128 stands for zero in the data rows.
Here are some numbered points:
[117, 103, 105, 153, 166, 144, 133, 106, 103, 149, 105, 159, 142, 163, 82, 127] 0
[128, 171, 109, 141, 120, 116, 147, 122, 131, 160, 104, 102, 156, 126, 112, 108] 1
[109, 104, 111, 150, 144, 129, 150, 121, 158, 127, 118, 142, 143, 127, 120, 120] 2
[139, 126, 162, 151, 128, 150, 116, 94, 83, 136, 155, 168, 71, 172, 159, 111] 3
[142, 90, 128, 96, 181, 117, 151, 134, 105, 142, 86, 114, 172, 138, 72, 150] 4
[118, 114, 83, 141, 145, 151, 138, 136, 131, 143, 101, 186, 123, 156, 74, 151] 5
[134, 154, 113, 152, 132, 122, 139, 119, 141, 146, 117, 132, 130, 129, 116, 122] 6
[160, 133, 193, 144, 84, 151, 138, 51, 122, 175, 188, 181, 89, 203, 178, 72] 7
[107, 124, 152, 132, 115, 117, 106, 127, 129, 121, 140, 108, 119, 120, 154, 106] 8
[121, 66, 216, 130, 148, 138, 26, 58, 34, 106, 219, 157, 86, 169, 202, 4] 9
[115, 131, 52, 87, 161, 66, 170, 187, 145, 178, 0, 52, 233, 91, 23, 115] 10
[146, 153, 129, 134, 111, 136, 138, 108, 153, 167, 107, 130, 135, 133, 127, 135] 11
[115, 111, 34, 150, 171, 93, 174, 207, 227, 97, 0, 97, 166, 110, 109, 197] 12
[127, 115, 168, 85, 109, 99, 83, 140, 110, 97, 136, 110, 117, 135, 135, 119] 13
[121, 117, 95, 137, 155, 114, 134, 134, 133, 140, 83, 128, 147, 139, 124, 127] 14
[127, 193, 163, 131, 68, 173, 70, 109, 67, 147, 213, 205, 45, 148, 124, 132] 15
[73, 97, 171, 149, 137, 108, 85, 111, 128, 112, 170, 106, 96, 124, 191, 67] 16
[129, 145, 133, 127, 125, 137, 128, 133, 129, 125, 127, 110, 133, 117, 143, 126] 17
[138, 185, 96, 132, 100, 124, 155, 177, 153, 140, 104, 148, 96, 120, 119, 197] 18
[113, 110, 161, 136, 159, 155, 136, 91, 111, 121, 188, 106, 152, 72, 129, 109] 19
[121, 117, 137, 119, 154, 139, 184, 110, 135, 120, 93, 90, 182, 105, 151, 151] 20
[140, 114, 164, 115, 142, 112, 177, 97, 157, 107, 128, 102, 153, 108, 131, 126] 21
[129, 113, 126, 121, 141, 131, 77, 170, 84, 125, 126, 125, 116, 132, 117, 148] 22
[121, 127, 124, 106, 106, 121, 130, 181, 131, 64, 149, 87, 130, 68, 133, 185] 23
[160, 153, 194, 139, 83, 152, 136, 62, 115, 196, 172, 170, 100, 182, 174, 86] 24
[134, 135, 127, 113, 114, 101, 156, 143, 158, 109, 124, 97, 131, 109, 144, 134] 25
[147, 178, 106, 130, 96, 128, 131, 163, 145, 143, 117, 136, 105, 121, 127, 180] 26
[125, 158, 110, 133, 122, 121, 136, 131, 134, 160, 104, 102, 152, 127, 112, 118] 27
[132, 146, 91, 124, 167, 117, 213, 86, 168, 163, 103, 98, 222, 90, 80, 134] 28
[113, 136, 118, 145, 138, 116, 151, 107, 129, 166, 112, 129, 141, 140, 117, 115] 29
[134, 137, 113, 109, 106, 89, 170, 161, 183, 85, 95, 88, 128, 92, 142, 150] 30
[111, 139, 97, 130, 115, 126, 84, 169, 135, 137, 105, 137, 124, 131, 113, 124] 31
[123, 144, 106, 128, 149, 121, 173, 101, 148, 141, 108, 108, 175, 109, 100, 132] 32
[170, 149, 51, 107, 148, 116, 235, 102, 183, 147, 74, 134, 189, 102, 41, 181] 33
[132, 114, 109, 125, 137, 105, 123, 143, 149, 124, 109, 106, 135, 133, 124, 108] 34
New points follow, each followed by the numbers of its two nearest points above by angle, smallest number first.
[122, 130, 98, 125, 125, 109, 126, 169, 148, 118, 101, 110, 132, 118, 122, 147] -> 12 30
[112, 107, 141, 123, 147, 132, 119, 107, 119, 134, 149, 115, 151, 110, 118, 93] -> 9 19
[114, 125, 109, 134, 130, 117, 84, 170, 137, 128, 108, 133, 115, 144, 115, 128] -> 22 31
[120, 131, 111, 129, 122, 121, 103, 156, 139, 125, 115, 129, 122, 131, 122, 126] -> 31 34
[134, 101, 126, 95, 168, 106, 149, 122, 100, 136, 83, 121, 168, 130, 85, 154] -> 4 10
[135, 159, 147, 125, 99, 155, 107, 123, 101, 140, 178, 165, 93, 138, 126, 132] -> 3 15
[120, 116, 78, 146, 157, 162, 133, 134, 132, 161, 96, 201, 136, 165, 63, 147] -> 0 5
[121, 82, 115, 111, 166, 130, 153, 124, 88, 138, 100, 123, 178, 123, 75, 151] -> 0 4
[158, 112, 172, 88, 122, 101, 179, 81, 125, 133, 151, 103, 162, 117, 108, 130] -> 21 28
[133, 195, 181, 117, 66, 166, 50, 113, 74, 143, 246, 202, 32, 159, 137, 119] -> 3 15
[113, 129, 82, 126, 129, 100, 135, 176, 155, 113, 86, 97, 136, 113, 111, 153] -> 12 30
[124, 151, 150, 125, 102, 137, 98, 130, 105, 113, 190, 152, 85, 133, 131, 132] -> 3 15
[125, 119, 120, 118, 139, 138, 90, 165, 89, 124, 124, 122, 120, 123, 117, 139] -> 22 31
[116, 132, 92, 130, 131, 129, 88, 173, 141, 129, 107, 132, 111, 139, 117, 124] -> 22 31
[157, 122, 69, 138, 153, 111, 136, 174, 167, 128, 77, 117, 139, 126, 99, 158] -> 12 14
[140, 138, 115, 129, 126, 127, 109, 130, 126, 134, 147, 139, 119, 140, 122, 125] -> 3 15
[101, 140, 78, 143, 129, 108, 52, 211, 155, 127, 93, 141, 83, 158, 107, 122] -> 22 31
[139, 174, 154, 123, 90, 159, 83, 122, 71, 152, 206, 181, 60, 144, 130, 128] -> 3 15
[124, 112, 84, 133, 153, 151, 138, 145, 137, 149, 103, 208, 132, 169, 72, 149] -> 0 5
[131, 169, 150, 134, 79, 158, 84, 114, 78, 153, 200, 187, 66, 136, 133, 126] -> 3 15
[165, 124, 175, 126, 141, 120, 187, 70, 134, 97, 146, 110, 167, 92, 107, 154] -> 20 21
[148, 126, 153, 120, 127, 119, 175, 92, 137, 116, 128, 111, 157, 105, 120, 141] -> 20 21
[120, 91, 51, 158, 157, 170, 140, 142, 110, 156, 71, 235, 129, 175, 74, 172] -> 0 5
[87, 143, 87, 141, 120, 115, 40, 218, 165, 122, 83, 139, 86, 159, 116, 124] -> 22 31
[152, 116, 158, 118, 134, 118, 177, 80, 157, 117, 163, 104, 145, 105, 129, 119] -> 19 21
[172, 115, 175, 119, 142, 109, 182, 75, 132, 117, 156, 115, 171, 106, 94, 141] -> 21 28
[129, 126, 123, 114, 140, 146, 167, 129, 129, 113, 99, 112, 152, 113, 145, 146] -> 20 32
[135, 163, 148, 129, 94, 149, 107, 115, 102, 145, 178, 158, 88, 135, 125, 133] -> 3 15
[126, 123, 128, 107, 143, 138, 174, 118, 134, 123, 101, 89, 173, 99, 137, 148] -> 20 28
[115, 143, 78, 121, 132, 102, 138, 185, 161, 110, 75, 103, 139, 111, 114, 157] -> 12 30
[122, 96, 108, 119, 145, 142, 47, 203, 55, 85, 99, 139, 101, 126, 127, 152] -> 22 31
[132, 161, 120, 119, 98, 146, 102, 134, 121, 136, 184, 168, 89, 135, 110, 132] -> 3 15
[149, 113, 127, 115, 175, 155, 208, 129, 141, 94, 90, 59, 183, 87, 162, 155] -> 20 21
[145, 87, 190, 122, 129, 123, 9, 91, 29, 131, 214, 131, 96, 161, 142, 51] -> 3 9
[88, 91, 123, 123, 162, 154, 130, 121, 99, 139, 97, 163, 152, 134, 100, 125] -> 0 5
[126, 124, 117, 134, 127, 121, 90, 175, 140, 117, 109, 133, 116, 142, 121, 120] -> 22 31
[117, 122, 51, 128, 151, 172, 143, 146, 149, 175, 93, 213, 133, 174, 45, 164] -> 0 5
[139, 114, 119, 120, 144, 122, 135, 128, 112, 137, 109, 122, 148, 136, 104, 136] -> 4 10
[141, 83, 112, 117, 173, 128, 144, 134, 70, 146, 88, 128, 160, 133, 93, 152] -> 0 4
[111, 126, 97, 134, 111, 126, 67, 186, 138, 134, 108, 143, 99, 145, 116, 122] -> 22 31
[124, 125, 84, 122, 136, 101, 140, 175, 152, 118, 81, 98, 146, 119, 112, 151] -> 10 12
[132, 131, 128, 123, 135, 142, 165, 128, 137, 124, 102, 100, 150, 111, 139, 153] -> 20 32
[105, 104, 59, 128, 175, 176, 158, 128, 128, 154, 75, 249, 117, 183, 43, 165] -> 0 5
[155, 95, 121, 112, 160, 124, 144, 134, 93, 141, 89, 117, 161, 148, 94, 153] -> 4 10
[126, 123, 128, 119, 137, 132, 161, 126, 132, 121, 111, 109, 146, 114, 137, 144] -> 20 21
[116, 143, 100, 133, 113, 120, 91, 173, 148, 131, 108, 127, 110, 137, 112, 127] -> 26 31
[93, 54, 96, 77, 176, 156, 91, 111, 36, 148, 145, 180, 163, 164, 82, 117] -> 0 4
[106, 122, 83, 140, 130, 124, 88, 194, 136, 134, 86, 133, 114, 135, 100, 132] -> 12 31
